In the rows, zero is written as 128.
One turn sends every row of this set to another row. A few are shown first. Where does it send the rows asked after them?
K_434: [147 108 120 133 100 105 113 135 108 144 133 121 133 120 153 127 126 130
 111 140 111 126 111 147 173 141 119 135 112 142 125 135 128 115 136 135
 126 128 122 127 132 121 126 116 128 126 123 126 143  88 152 129  84]
K_368: [106 122 122 111 117 122 160 106 128 108 121 139  92 111 144 125 105 133
 129 118 139 150  98  96 129 120 130 110 142 117  93 110 100 138  99 130
 101 130 120 127  86  96 111 128 146 144 126 153 107 154 140 106 112]
K_825: [118 138 165 162 101 103 141 126 162 112 112 155 149 124 107 117  90 136
 113 138 125 120 138 123 141 127 123 161 149 146  95 120 112 108 136 131
 112 121 116 131 116 119 134 137 129 159 141 122 125 129 146 101 107]
K_947: [124 107 112 122 109 109 153 121 108 144 133 110 140 123 147 134 110 138
 113 137 118 149 121 153 179 136 141 123 123 159 118 131 135 105 146 157
 141 122 118 124 129 104 129 138 112 132 122 117 129 111 158 136  99]
K_908: [142 120 106 117 110 111 137 120  98 151 120 115 139 117 141 127 111 131
 121 138 112 147 110 140 174 150 148 131 135 160 123 134 139 106 139 150
 132 114 123 125 132 105 123 149 112 120 127 117 125 104 156 129  96]
K_73: [120 143 115 127 123 120 160 128 131 126 132 147  80 110 131 139 104 147
 156  95 136 144  73 109 151 132 129 125 141 138  90 115 112  93 122 127
  98 140 138 124  82 106 111 134 122 154 111 164 123 129 148 116 116]
K_513: [127 145 154 158 102 105 127 128 147 110 103 156 129 131 108 108  86 136
 119 140 130 110 136 120 141 127 126 163 144 135  87 130 109 112 140 130
 117 111 117 130 117 115 138 133 132 156 131 117 127 120 144  95  86]
K_293: [107 119 123 112 109 117 152 104 129 108 123 146 105 111 148 123 106 131
 120 118 139 142 100  95 124 123 130 109 135 120  99 103 100 149  97 126
  99 125 116 130  84  96 115 124 147 141 126 152 106 150 143 106 113]
K_364: [147 114 121 133 106 109 120 134  99 145 130 110 130 124 156 124 113 136
 113 142 108 135 108 151 178 144 126 135 121 139 127 137 132 111 142 134
 131 125 126 129 136 119 125 120 123 128 126 128 137  95 155 128  81]
K_297: [121 123 127 138 132 104 155 135 135 119 115 125  90 134 118 119 114 157
 140 135 155 113 102 125 197 130 117 134 144 143  88 116  90 144 111 134
  98 117 129 117  98 110 122 140 102 134 128 134 138 157 135 109 117]
K_886: [140 154 161 142  96  97 118 115 140 109 111 157 145 126 115 109  95 129
 133 131 124 120 126 121 136 140 131 166 157 135  90 126 119  95 128 124
 108 120 119 126 126 127 139 135 136 157 133 125 125 119 138  98  98]
K_499: [108 124 123 110 116 121 160 105 129 109 121 138  95 110 144 125 106 133
 131 117 138 149  96  95 127 122 131 109 145 118  94 109 101 138  97 129
 100 130 119 127  87  97 109 131 144 142 128 153 107 153 140 106 113]
K_565: [137 100 128 135  99 103 124 135 117 141 140 119 141 119 155 132 127 131
 106 139 111 131 114 154 176 135 116 132 108 146 125 130 127 114 138 138
 127 135 120 127 130 123 126 114 127 131 126 129 144  94 153 133  93]
K_433: [116 139 115 127 122 120 162 127 131 124 136 145  80 112 132 141 104 147
 154  96 137 144  77 112 150 129 129 122 138 138  90 116 112  93 122 127
 101 142 138 123  82 104 113 131 122 155 109 165 124 131 148 118 115]
K_18: [131 112 115 119 109 110 150 120 108 150 129 114 150 114 142 135 113 132
 115 137 110 152 112 146 174 145 143 126 133 165 124 128 140 103 138 153
 133 122 121 125 130 108 123 146 111 126 131 120 124 110 157 133 108]
K_601: [108 120 121 112 111 118 150 105 129 107 122 145 101 113 148 122 104 130
 120 118 140 141  99  95 125 122 132 109 134 119  98 106  99 149 100 127
 100 123 115 129  84  95 116 122 148 139 124 151 106 151 143 105 111]
K_403: [138 109 133 135 105 107 135 134 113 147 137 109 150 115 154 132 118 134
 106 140 103 144 108 154 179 143 124 135 126 151 135 125 137 108 138 136
 127 134 124 129 135 124 121 125 120 129 135 132 133 102 156 132 103]
K_400: [135 115 103 118 110 112 141 123  96 146 125 112 127 125 145 128 109 136
 118 138 119 143 117 147 177 142 145 125 124 154 116 139 134 107 146 154
 141 114 121 124 131 102 131 139 115 127 118 114 129 104 156 131  85]
K_859: [151 117 126 131 105 109 122 134 103 150 128 112 143 114 150 126 116 131
 112 142 102 141 102 147 176 150 125 138 130 147 134 132 137 110 136 132
 124 128 127 129 136 123 118 129 121 122 133 130 132  97 154 127  93]
K_108: [133 149 157 145  98  97 119 118 136 103 116 153 129 135 119 106  91 133
 130 132 133 115 135 129 141 131 130 162 142 128  81 132 113  98 139 128
 117 120 115 125 127 122 148 122 137 164 122 121 131 118 138 100  86]
K_351: [119 141 114 126 123 120 161 128 128 125 133 145  79 112 133 138 104 146
 155  97 137 144  74 111 151 130 129 124 139 137  90 116 110  94 122 127
 101 140 137 123  81 105 113 132 121 154 109 164 124 129 149 116 113]
K_502: [110 126 121 110 116 122 157 106 126 108 118 139  93 110 143 124 104 133
 130 117 138 150  95  94 127 122 132 112 146 116  93 110 100 137  97 129
  99 128 119 127  86  98 109 132 145 141 128 154 107 152 139 105 110]
K_63: [109 124 120 110 116 122 156 105 126 108 120 137  90 111 143 123 104 134
 131 117 140 148  97  95 128 121 131 111 144 114  91 112  99 138  99 129
 100 128 120 128  87  96 111 131 145 143 126 153 107 152 139 105 109]
K_25: [151 111 124 131 100 105 114 134 111 147 130 124 144 113 150 127 128 124
 112 141 106 130 103 143 171 147 118 137 121 147 133 131 132 113 131 133
 119 129 124 128 132 125 119 125 127 121 130 129 139  90 151 128  94]
K_398: [119 139 166 148  96  95 135 117 150 101 127 150 141 134 123 117  93 136
 123 130 133 122 142 137 143 124 127 157 138 134  83 123 113  96 139 132
 120 129 113 125 125 124 148 121 136 171 127 126 130 126 141 107 100]
K_866: [135 106 127 135 105 108 132 135 108 142 139 107 136 122 158 129 115 137
 106 141 110 139 114 158 180 136 124 131 115 143 128 132 132 110 144 139
 134 133 123 128 134 121 127 116 122 134 127 131 137 101 156 134  90]
K_962: [141 105 130 134  98 103 124 134 119 145 138 121 153 112 152 133 130 128
 106 139 106 136 108 149 172 141 116 135 117 151 132 126 132 111 131 135
 122 135 121 127 132 126 119 121 126 126 131 132 140  96 152 132 103]
K_453: [127 143 171 145  95  94 134 116 153 108 122 154 158 124 117 117  97 131
 124 129 124 128 132 129 139 133 128 162 152 142  92 119 120  94 130 126
 111 129 116 126 127 129 140 132 134 163 136 129 125 127 139 104 113]
K_650: [131 148 159 158 101 105 129 127 151 114 102 159 143 123 104 111  88 132
 119 139 123 116 130 116 138 135 126 164 154 143  94 125 112 111 132 127
 108 113 119 132 118 119 134 141 130 153 140 120 124 122 144  94  99]
K_663: [115 137 161 162 100 103 139 127 157 108 114 153 135 132 111 115  86 140
 113 139 132 114 144 126 144 121 123 158 138 138  87 126 107 110 143 133
 119 117 116 130 116 116 140 129 131 163 133 120 129 127 145 100  94]
K_949: [128 130 125 134 131 105 149 135 130 123 110 127  92 131 114 117 115 154
 144 135 151 111  97 119 195 137 120 138 149 145  91 117  93 142 108 131
  92 113 131 117  98 112 120 145 102 128 131 135 135 153 134 106 116]
K_589: [118 120 132 138 130 102 161 135 141 122 119 124 101 130 116 123 117 155
 138 134 152 117 102 126 198 131 117 134 147 150  93 111  92 141 108 133
  94 121 131 117  96 113 120 143 101 134 133 137 136 158 136 111 126]
K_401: [111 121 123 112 109 118 149 104 129 110 121 148 106 109 148 121 106 128
 123 118 137 142  96  94 123 126 132 111 137 120 100 104 103 149  96 126
  97 123 116 130  84  97 114 127 148 138 127 151 105 150 143 105 114]
K_888: [117 140 115 127 122 119 164 128 133 125 134 146  83 110 133 139 104 146
 155  96 136 145  76 110 150 130 129 124 140 139  92 115 112  93 122 127
 100 142 137 123  82 105 112 132 121 154 112 165 123 130 148 119 118]
K_577: [125 127 129 136 130 104 154 135 137 124 113 127 104 126 113 122 117 153
 142 134 149 118  96 120 195 137 118 138 154 150  95 111  95 141 104 130
  90 118 132 117  97 114 116 149 101 129 137 136 134 157 135 108 128]
K_555: [112 123 119 112 110 118 147 103 126 109 119 148 101 112 147 120 105 128
 123 119 138 140  97  93 123 125 133 110 135 118  99 107 101 149  97 126
  98 122 117 130  84  94 115 124 149 138 125 150 106 148 143 104 109]

K_888 goes to K_73
K_400 goes to K_947
K_825 goes to K_650
Now these:
K_398 goes to K_453
K_297 goes to K_589
K_434 goes to K_565
K_859 goes to K_364

One turn sends every row of this set to another row. A few are shown first. Where does it send the rows asked after them?
K_526: [ 99 106 130 137 131 137 129 157  96 166 126 110 156 174 151 134 140 112
 155 116 123 142]
K_172: [132 120 140 154 127 137 119 147  96 145 122 119 155 110 125 106 158 120
 139 152 101 117]
K_860: [108 121 126 142 137 120 114 138 107 168 124 128 129 150 140 117 128 132
 144  90 152 115]
K_417: [131 123 148 112 123 122 114 155  90 115 135 109 150 141 132 115 131 140
 114 112 143 133]
K_14: [144 127 113 133 141 129 119 158 102 143 105 135 135 154 137  95 183 126
 140 140 116 102]
K_61: [108 119 157 118 130 126 110 148 108 111 140 112 153 145 156  98 131 144
 118 105 137 111]
K_709: [128 124 145 138 137 109 121 150 104 118 137 126 158 150 102  93 170 127
 126 136 124 121]
K_524: [117 127 123 142 146 114  94 148 124 156 155 107 148 154 155 130 145 105
 123 122 139 147]
K_751: [126 107 103 138 138 149 126 155 132 130  87 129 140 168 132 108 159 112
 128 121 146 133]
K_259: [126 121 149 143 122 145 101 155 118 167 128  97 152 138 149 117 152 120
 153 174 140 115]
K_133: [120 102 106 131 122 131 122 152 128 140  92 103 138 175 130  90 158 117
 148 128 141 104]
K_252: [137 118 136 158 125 153 113 142 115 174 132 126 146 142 164 123 164 136
 141 142 148  97]
K_607: [131 114 111 141 137 130 129 156 145 117 112 122 143 182 133 101 153 107
 130 121 143 135]
K_901: [135 111 150 153 116 157 117 148 114 178 139 109 149 136 144 133 169 127
 126 147 141 112]
K_339: [124 113 169 142 134 155 114 149 141 171 143 112 149 141 157 114 155 124
 133 147 128 115]
K_305: [119  87 110 127 151 150 122 152 139 139 100 119 154 171 147  93 151 130
 139 120 131 119]
K_278: [127 105 154 114 116 129 127 135  87 122 144 103 158 130 139 116 127 133
 131 117 130 134]
K_570: [108 123 150 114 119 110  99 134 103 112 136 102 147 134 130  97 139 119
 128 126 152 114]

K_570 goes to K_259
K_901 goes to K_751
Now these:
K_14 goes to K_709
K_278 goes to K_252
K_305 goes to K_61
K_860 goes to K_524

